Each path below is one point turned by a fixed rotation once a step. After each direction that follows a path, write how fast that rotation turns it, in degrees a step (0 if it stays still).
Each turn is a multiple of 5 degrees from 10 to 175, or 0.
Each row of a path follows its step; steps can be skipped.
path 1
step 7: [ -6 -15 -19   3   7 -17 -15   4  12  -4  10   1   4  -4  -1  25  23  -8
   9   5  12  12 -26  11   9 -15 -12  19 -21  21  -1 -10 -15   5  22  -7
 -40 -20 -26   2   3   0]
step 9: [  8   4 -29 -13 -10   2   4 -23 -13  11   6  -5  20 -19  10  24   3 -23
   0 -19  -8  21 -18 -13  26  17  -1 -13  16   5  27 -14  10 -17  -7 -17
  -2  11 -18   4  -1  15]
step 12: [ -2   4  12   6  17  28  11  26  31  30   5   1  17   0  -6   4   9  -7
  -3   2  10  31   4   5 -20  10  -7  16  18  -8  11  -1  23  16   4  12
  -9 -16   2 -21   1  25]
step 13: [  6  -5 -16 -14  -1   6 -33 -12   8  11  32  -3  14   9  20   8   6  -7
  11 -25  28  -3 -29  14   3 -11   1   3  23  15   4 -20  14   6  11  -3
  -8   4 -10  -5  24  12]
step 14: [ -9   6  10  14  -4 -15 -26 -19   7  43 -12 -11   1 -35   0  17   8 -16
  24   5  20   2   1  18  -3 -16  -6  10  -6  -1   8  18 -11  11   7 -14
 -24  -5   4  -6 -11  -6]
step 18: [-20  13  -9   6 -19   5  13 -20  37  14   5   3   7 -15  -5  -3  -5  -3
  -7  15  18  18  -6  19   1   4 -23  23   0   2  12   1   8   2 -18   0
 -29 -25  32   7  -1   4]
step 20: [ 18  16 -23   3  17 -10 -22  -7   3  48  23  -5   8 -10  16 -13  13  -8
   2   1   9 -10  -5   4  -9 -17 -16  -3   0 -11   6   4  26   0  10 -11
   0   3   5 -12 -23  30]
step 24: [ 12 -17 -11  -3   2  11  11   4  15  19   8  -2  20  -3  26 -30   6  11
  -1  24   8  26 -29   6  -5  -9 -12 -17   0  19   6  15  28  -4  -9 -15
 -11 -12  23 -15  -1   0]
step 25: [ -8 -10   6  18  -8  19  -4 -39  12   9  18  -9  33  13  -4  18   9  -8
  -4 -21   5   9  -5  25  10   4  -4  16 -13  34  14  -8  -8 -17 -13 -12
   1   1  15   5  -4  10]
step 34: [ -3  15 -20   0 -10 -28   4  -8  23 -12   1  16   8  -4  26   3  -7 -20
   4  14 -10  25 -11  -2   2  11   6  21  14   9  20  10  -8  -3  18   6
 -26  -7 -19  25 -28   9]
Directions:
[-1 -6  0  4  3 -2 -3 -3 -3 -3  1  3  2  7  2  4  0  3  2 -1 -1  0  0  4
 -5  7 -2  3 10  6 -8 -6  3 -7  5  2 -5 -4 -2  3 -5 -6]
120
[-1  0  0 -1  5  8 10 -4 -6 -3  2  7  0 -7  1  5  2 -2  1 -2  3 -3  2  3
  4  3  9  4  2  1 -6 -2  2  1 -6  4  1 -2  0 -3  0  9]
110
[-12  -5   3 -12  -5  -2   4   1   2   1   1   6   0   3   0  -5  -2   3
  -2   1  -6   5   6  -2   0  -4   5   3   0   4   3  -1   7   2   2   1
   1  -5   1   0   2  -1]
60
[-3  7 -3  6 -3  2  2 -4  5 -4  1  3  3  5 -6 -4  4 -1 -2  6 -7 -2 -3 -3
  4  2  1  4  3 -5  4 -2  6 -6 -1  2 -2  7  5  6 -3  5]
45
[ 1  7 -9 -5 -5 -4 -1 -5  0 -2  8 -3 -6 -4  4  1 -5  3 -7 -4  1 -1  2  0
  0 -2 -7  2 -4  2 -3 -6  2 -8 -2 -3 -2 -3  0 -1 -1  5]
160
[-6 -1 -7  3 -6 -1  0 -5 -3 -4 -3  5 -3 -2  0  5 -5 -1  0 -1  7 -6  2 -3
 -9  2  2  3  2  1  8  7 -2  5 -1 -1 -7  2  2  3  3 -4]
90
[ -6  -2  -1   2   1  -4   0  -9 -12   8   0  -6   8   3  -3   1  -2  -3
   2   1  -1  -4   3   3   2  -2   1  -3  -2  -4   0   3   5  -3  -1 -10
   4   0  -3   0   0   1]
65
